In the data rows, 128 means zero.
A hidden rule labels the rows of this table. It goes by one to three of the table's principal directions, not those with the most spread.
[179 152  51 117 181 116  46 170 121  94 103 176 120 193 161  80 117  75
 120 134  41  56 174 163 120 114  43 103 107 171 202 213] C
[ 96 115 172 106 130 110 127 140 140 131 168  64 136 118 120 148  83 163
 104 100 153 130  79 147 130 119  83 142 111  89 119 111] B
[174  84 155 144 115 137 163  64 105 122 140 127 135 160 116  98 174  92
 147 138 136 151 142 189 165 161 146 116 129 116 104 109] B
[138 154  50 121 170  85  86 211 151 128 105 175 105 171 134 146 111  96
  99 101  88 106 125 111 150  81  88 106  92 169 187 181] A
[133 108 102 154 126 135  97 146 163 106  90 147 111 159 150 114  91 122
 143 133 117 114 126 133 121 145  92 121 110 130 141 166] B
[139 131  99 133 141 105 102 158 137 119 106 146 114 157 141 121 116 119
 110 126 115 114 118 129 145 109  99 116 107 138 148 142] A
[109 105 179 125  81 132 152 133  99 129 164 125 138  87  84 157 131 166
 139 108 174 175 118  99 117 116 185 114 140 103  76 132] B
[170 180 118 111 128 139 119  98 132 120 115 155 141 112 113  94 152 123
 134 163  84 120 167 145 124 131 125 113 154 144 168 157] B
[169 182 127  56 140 136  92  94 136  98 101 157 137 145 133  96 201  97
 126 167  73  98 179 126  99 121 106 110 132 140 178 165] B
[135 177  61 116 168  74 120 160 138 129 136 160 128 160 146 135 140  97
  95 115  81  91 107 149 169 104  83 132 131 180 201 120] B
[106 115 181  95 132 134 123 146  83 130 170  98 143 100 104 120 141 167
  96 125 168 126 130 126 112 104 145 151 101  94  95 100] A
[ 87 220  67  72 155  62 129 144 160 130 137 159 141 158 175 178 167  90
 107 108  77  75  87  94 146 122  83 148 160 205 218  84] B
[123 151 141  92 158  89 132 140 110 146 162 102 141 138 130 136 137 120
  99 104 123 115 110 139 148 102  97 139 118 125 145  88] A
[ 84 118 175 120  73 159 120 115 132 125 125 119 130  89 105 140 117 173
 131 139 173 156 122  95  96 152 164 138 128 108  80 126] B
[115 171 112  82 139 126  71 149 127 109 126 143 136 137 135 113 128 132
  98 141  97  83 141 123 109 125  88 134 114 152 168 154] C
[ 96 147  52 165 144 128 142 175 194 143  86 163 109 127 158 181  90 113
 162 109 110 123 117  61 118 133 139 133 144 173 166 149] B
[191  50 143 174 122 157 128  82  88  99 123 143 125 174 126  51 156  98
 147 158 135 128 165 218 149 166 130 123 106 108  95 134] B
[154  87 163 177 116 162 182  42 109 141 159  58 135  95 119 106 112 146
 133 153 143 153 115 197 160 159 151 128 165  95  84  98] A
[127 121 167 145  86 116 156  70 133 119 139  83 127 102 126 125 117 173
 105 150 153 151  68 165 161 133 125 122 160  97 101  89] C
[ 84 125  77 144 187  98 154 188 138 168 160 109 133 154 160 182  87  97
 128  69 125 101  98 105 156 124 110 159 116 163 155  86] A
[131 123 125 156 136  81 205  73 139 168 159  90 130 147 131 148 144 100
 105 113 141 156  63 196 221 147 122 147 147 138 131  32] C
[144 116  77 158 129 112  87 153 158 104  82 164  98 175 147 107 104 115
 109 139 110 112 111 155 152 130  83 116  99 146 154 163] C
[127 137 128 116 122 105 148 109 140 119 138 132 134 144 134 138 152 121
 122 128 127 125 100 138 158 133 122 128 137 138 147 101] B
[167 150 139  90 131 157  74 132 109 102 103 171 138 134 117  76 158 114
 151 153  95 108 207 121  71 128 117 114 115 125 144 187] B
[ 89 125 103 132 106 120  83 175 181 114  76 154  94 142 133 144  98 150
 100 131 147 132  95  99 119 124 107 133  88 133 131 154] C
[119  98 127 164 118 147 147  98 152 135 105 114 117 137 150 130 114 118
 155 134 141 138 119 134 126 165 131 141 135 122 106 108] C
[ 61 113 110 135 135 130 107 200 167 120 111 128 108 117 142 156  87 174
 100 121 167 110  88  85 107 115 123 167  87 123 129 119] B
[146 151 122  84 137 122  66 157 134 102 104 154 118 145 116  98 142 132
  90 146 108 108 147 137 113 101  90 117  88 125 157 175] C
[176  69 163 121 109 143 117  87  87  79 128 137 123 168 119  73 189 124
 104 167 148 126 139 181 159 132 144 105  94 100  97 134] C
[ 93 153 125 107 113 148 101 163 167 117  89 148 119 102 134 155 115 157
 141 135 135 126 136  45  75 118 144 126 123 127 134 162] C
[157 177 101  96 128 133  96 120 142 113  83 192 131 153 135 104 175  89
 147 153  83 110 181 104 110 138 125 112 130 164 173 161] C
[137 149 101 102 174 109 132 116 128 122 145 130 143 170 161 115 163  85
 120 130  91  77 131 162 149 141  88 151 126 158 181  95] B
[ 90 166 100  93 151 133  81 204 143 137 109 150 124 118 137 162 103 127
 137 101 110 106 157  44  65 102 118 131 112 148 150 175] A
[129 161 177  68 109 142 106 121 110 132 133 134 140  95  85 119 167 141
 121 137 133 149 168 110  85 115 146 126 121 110 115 145] B
[135 133 152 105 134 161 117 143 132 129 116 121 130  96 114 132 125 140
 159 127 125 138 173  82  66 110 146 117 128 100 118 173] B
[125 117 187  90 101 162  98 112 105 105 140 115 141 110  99  99 139 162
 115 152 150 130 152 133 101 137 139 127 106  95 100 146] B
[ 98 138  62 149 141  93 101 194 170 127 107 160 110 162 153 161  76 115
 125  95 110 108  93 108 138 124  83 130 114 167 169 152] B
[122 144  59 120 176 104 112 207 131 132 124 183 126 169 146 156 132  81
 139  90  97  95 150  82 128 106 123 125 107 180 178 156] B
[142 129 102 148 162  98 178 109 129 149 145 113 136 159 157 143 137  89
 134 111 113 117 105 144 186 133 122 129 145 149 152  74] A
[ 99 173 104  95 132  90 103 176 157 138 112 149 116 129 127 165 124 126
 108 103 117 129 108  88 113  97 102 129 119 148 157 141] C
[125 100 177 160 107 179 137  91 152 126 103  69 119  72 134 113  82 182
 158 157 153 149 128 124  73 140 132 137 148  63  80 134] A
[130 170  80 104 177  91 156 125 121 152 159 142 146 163 146 149 170  65
 122 105  85  97 130 142 170 131 114 143 143 187 186  88] C
[129 115 169 186  74 142 198  61 137 163 143  79 125  53  82 142  97 181
 128 142 171 207  86 159 164 142 185 122 177  94  72  95] C
[ 79 189  94 115 143  90 132 183 165 154 135 119 125  89 130 185  86 160
 101 102 120 124  81  77 128  89 114 140 146 149 166 118] C
[128 143  86 144 152 115 153 129 130 157 138 147 134 146 136 146 134  79
 149 104 103 126 139 134 147 146 130 138 145 171 152 113] B
[156 129 217  65  91 141 104  92  93 113 149 105 138  98  63  95 169 161
  99 149 149 165 152 158 107 106 138 105 110  72  91 155] B
[ 99 124 136 113 153 147 114 168 107 138 148 124 142 119 127 126 116 137
 128 116 142 105 154 104  99 130 136 159 102 127 123 117] A
[ 98 138 158 131 125  99 203  95 145 163 173  61 136  84 117 176 123 158
 108 110 159 162  58 141 166 117 142 149 163 107 116  52] B
[141 169 217  61  90 184 107  81  52 130 165 123 173  54  70  89 173 161
 145 159 130 143 218 105  57 135 185 119 156 103  87 150] A
[124  99 173 104 126 161 119  98  96 116 148 118 147 141 122  88 164 124
 126 148 151 112 159 162 115 166 134 160  99 111 104  97] B
[160 132 141 102 112 111  96 106 128  94 105 133 117 155 133 102 155 127
 102 152 115 123 119 148 138 111  97  96 118 114 134 151] A
[148 134  98 115 161 112 112 132 139 112 131 121 121 159 135 111 133 120
  78 144 104  96 110 171 175 113  91 124 101 139 171 135] C
[120 155 103 128 134  85 105 148 151 121 118 127 121 147 156 133  95 132
 110 117 107 105  86 136 140 114  64 126 133 139 162 124] A
[115 148  50 151 170 124 113 187 138 139 126 158 123 136 143 140  95 112
 119 115  97  93 137 116 137 121 118 141 121 179 173 151] C
[ 83 154 199  80 118 142 167 108 111 161 189  70 165  63  94 165 131 167
 128 111 161 150 124  93 108 129 168 151 149 103 102  81] B
[127 131  73 153 117 122  99 179 144 115  76 196 103 147 140 140 120 118
 139 126 120 128 137  74 120 114 146 105 118 161 139 174] A
[ 80 133 142 117  93 111 147 125 163 129 131 109 120 109 123 181 121 161
 105 120 161 152  65  95 144 124 144 128 136 124 116 106] C
[104 154 120 149 113  87 179  87 161 140 131 100 130 124 166 162 117 136
 126 126 130 130  52 129 172 141 113 137 179 141 143  54] A
[136  90 175 145 102 139 157  89 121 122 147  95 130 112 106 113 128 157
 122 141 164 157 106 170 149 140 144 131 128  88  92 104] B
[124  83  53 203 167  98 147 169 174 148 118 120  97 178 156 154  60  95
 124  89 121 126  75 169 187 134  84 135 106 150 150 127] B
[137 141 180 125  88 153 146  83 113 137 135 115 139  68  89 114 140 163
 141 150 145 169 148 133 101 134 167 125 160  99  92 127] C
[191  72 164 151 123 132 176  43  63 115 159 118 144 168 127  69 200  94
 126 158 145 133 139 217 197 157 158 121 130 114  94  66] A
[102 114 163  89 136 130 114 168 117 129 155 111 132 115  99 140 130 152
 104 109 159 133 128 115 107 104 132 144  87 100 112 131] B
[183 145 136  72 143  97  90 110  84  96 151 140 132 163 102  73 195 113
  55 155 100 105 136 210 170  93  89 109  98 128 157 141] A
[ 76 113 108 157  99 117 159 129 183 124 115 129 110 127 140 174 112 153
 113 128 164 143  56 111 162 147 147 146 131 142 127  93] B
[128 160 157  85 105 142  92 161 108 130 118 160 132  87  87 132 141 147
 143 122 129 153 180  67  62  95 158 106 126 115 111 185] A
[111  65 173 172  94 180 131  98 158 112 102  64 109  97 137 120  66 192
 131 159 178 148  96 128 112 149 137 129 120  64  67 133] A
[139 115 224 106  94 151 157  83  59 141 174  90 155  71  82 110 160 166
 134 136 172 170 154 130 108 119 187 124 145  76  57  96] A
[131 158 117 103 130 108  98 160 142 126 111 154 120 130 114 129 131 127
 116 121 113 130 134 118 112 103 105 121 115 133 151 158] B
[161 113 139 197  73 137 175  49 122 144 129 113 124  96 106 119 106 136
 153 144 131 186 111 178 163 160 158  99 191 122  87 128] C
[ 91 171 111 108 113 120  87 168 155 131  82 160 114 115 148 156 116 133
 145 118 117 125 135  50  62 115 116 129 138 144 134 153] A
[195 178 158  74 142 142 117  62 110 115 125 122 150 117 120  76 187 105
 144 166  72 114 190 162  96 123 105 109 160 114 158 152] B
[146 161 150  98 136 135 141 105 109 146 150 106 144  94 102 128 146 133
 120 135 115 139 151 125 128 110 147 117 147 121 131 129] A
Which label does each new row get?
[160  84 135 158 127 151 126 116  91 128 124 124 118 134 118  96 133 122
 124 142 141 141 153 155 139 127 153 115 111 111  88 139] A
[134  97 128 171 108 138 144 130 122 144 129 126 112 104  98 138 106 139
 136 118 147 173 126 140 130 123 160 116 135 116  89 152] C
[ 77 163 106 136 132 118 139 153 176 155 125 105 120  89 128 169  79 165
 102 121 136 132  82 103 134 120 122 154 136 139 147 108] C
[131 106 100 126 153  92 110 179 158 110 116 135 106 173 140 143 114 118
 105 105 126 116  92 135 151  96  84 118  87 124 155 149] B
[153  61 153 183 100 131 184  59 127 130 135  94 114 141 117 115 141 127
 119 144 167 172  86 202 194 155 153 124 131  99  79  84] C
[ 55 134  73 155 156  75 156 210 205 148 138  96 102 113 142 210  50 175
  73  87 155 125  12 104 177  87 100 158 110 138 167  96] B
[118  84  52 174 154 105  98 183 146 112 101 150  92 196 173 137  94  98
 106 110 120  96  92 143 160 124  87 128  90 159 143 147] A
[132 104 180  89 129 169 141  77  86 122 170 112 161 138 110  98 185 111
 131 146 145 117 171 157 131 171 161 148 110 119 108  97] B
[123  80 115 180 125 162  85 182 151 121  86 117  90 108 123 120  46 168
 129 129 146 142 131 117  85 109 117 120  95  91  92 199] A
[153  78 170 151 127 155 149 107  83 133 138 108 132 120 119  96 142 133
 145 136 160 145 156 147 121 131 163 132 118  89  74 106] A
[120 147  92 110 146 123 103 148 146 122 117 151 127 155 142 135 130 101
 127 122 100 102 138 118 125 136 104 130 117 160 164 150] B
[144 104 205  82 110 146 132  76 103 111 158  74 136 112  94 106 168 156
  92 153 156 147 125 167 133 118 138 120 111  73  91 119] C
[122 130 232  86  74 178 139  60  93 126 162  94 161  64  74 103 158 176
 135 159 167 163 160 135  91 156 177 136 143  80  73 114] B
[155 113 199 129  97 137 148  53  84 130 174  68 149 101  95  89 124 162
 103 152 148 152 114 203 164 143 129 120 145  85  87  96] A
[107 148  71 119 147  97  85 227 180 118  99 174 110 156 134 166  80 125
 127  91 108 113 113  72 120  95  90 111  94 153 181 191] B
[123  96  81 154 158 103 109 165 157 115 109 132 109 194 176 137  92  95
 130 103 113  95  97 139 148 133  69 129 100 143 153 135] C
[ 88  95 175 175  98 146 175  67 101 137 178  56 147  85 136 116  91 189
 106 150 181 129  69 181 163 173 145 172 159 103  76  34] A
[111 160  84  83 159  98  83 173 103 117 134 177 137 182 155 126 165  85
 104 114  98  71 144 112 131 123  99 142 101 184 173 121] A
[105 178 180  27 119 113  97 149 120 113 157 115 146  97  96 149 161 164
  92 122 132 124 127  86  91  82 121 121 117 106 142 145] B
[104 151 112 124 144 118 165 146 178 156 121 116 124 108 138 192 113 118
 164  93 120 146 114  69 104 115 136 129 154 133 146 130] B
[169 111 127 115 141 116 113 101  77 101 145 135 134 174 138  80 178 102
  92 151 114  97 137 189 170 125 112 118 111 135 133 113] A
[ 95 122 150 127 106 136 107 153 146 123 110 113 113  99 123 140  98 175
 114 131 159 142 106  98  96 113 127 135 114 100 101 137] A
[ 50 159 141 115  73  94 152 178 183 146 121 133 109  63  97 228 103 190
 120  90 178 191  55  29 104  87 171 123 149 121 109 128] B
[185  78  98 157 162 146  92 137  94 112 110 149 120 197 155  81 124  65
 158 123  94  99 185 162 126 141  99 104  98 136 126 177] A
[151 112 146 126 134 133 139 118  79 143 157 142 148 144 108 109 155  92
 152 111 129 138 172 148 132 144 149 128 123 133 110 119] C
[109 123 135 118 123 164  89 168 116 125 109 149 128 115 125 127 113 138
 153 124 137 123 176  68  67 128 150 128 109 124 106 169] A
[124 184  83  77 115  96  50 147 158  88  72 202 113 181 156 117 166  94
 113 143  79  89 136 111 102 129  68 117 117 177 186 169] C
[155  90 204 130  80 185 128  63  74 122 149 107 146  97  89  89 140 142
 162 148 150 164 181 152  94 162 171 108 144  87  56 152] C
[149 140 151 101 135 116 149  91 107 136 168 106 145 126 100 114 162 122
  97 135 124 134 124 182 168 126 127 130 130 124 137 102] B
[108 135  53 170 156 101 144 174 161 142 116 148 117 153 167 168  88 106
 138 100 110 107  96  97 160 125 119 130 137 174 166 121] C
[166  99  95 229  81 139 167  64 152 129  67 156  96 131 138 103 124 124
 144 173 138 172 107 165 182 165 167 108 162 139  99 113] A
[183 187  92  66 156 128  72  97 108  87 109 190 142 177 140  53 216  78
  98 186  54  61 191 179 134 139  88 128 116 177 205 150] C
[103 176  95 139  90  85 118 112 179 121  82 154 112 141 167 150 118 127
 127 134 110 127  72 111 136 143  89 125 167 162 154 108] A
[133 113 204 121  97 155 139 119 105 135 133  93 134  68  98 130 118 176
 155 128 166 173 148  88  75 103 169 111 141  63  66 140] A
[142 125  93 133 162 125 139 163 112 149 127 158 127 147 132 148 147  80
 159  98 111 129 168  90 122 112 156 116 123 153 136 145] A
[136  80 197 137  98 190 111 117  95 121 112 108 124  86 100  90 125 174
 141 157 178 158 174 111  73 128 177 127 104  65  49 146] A
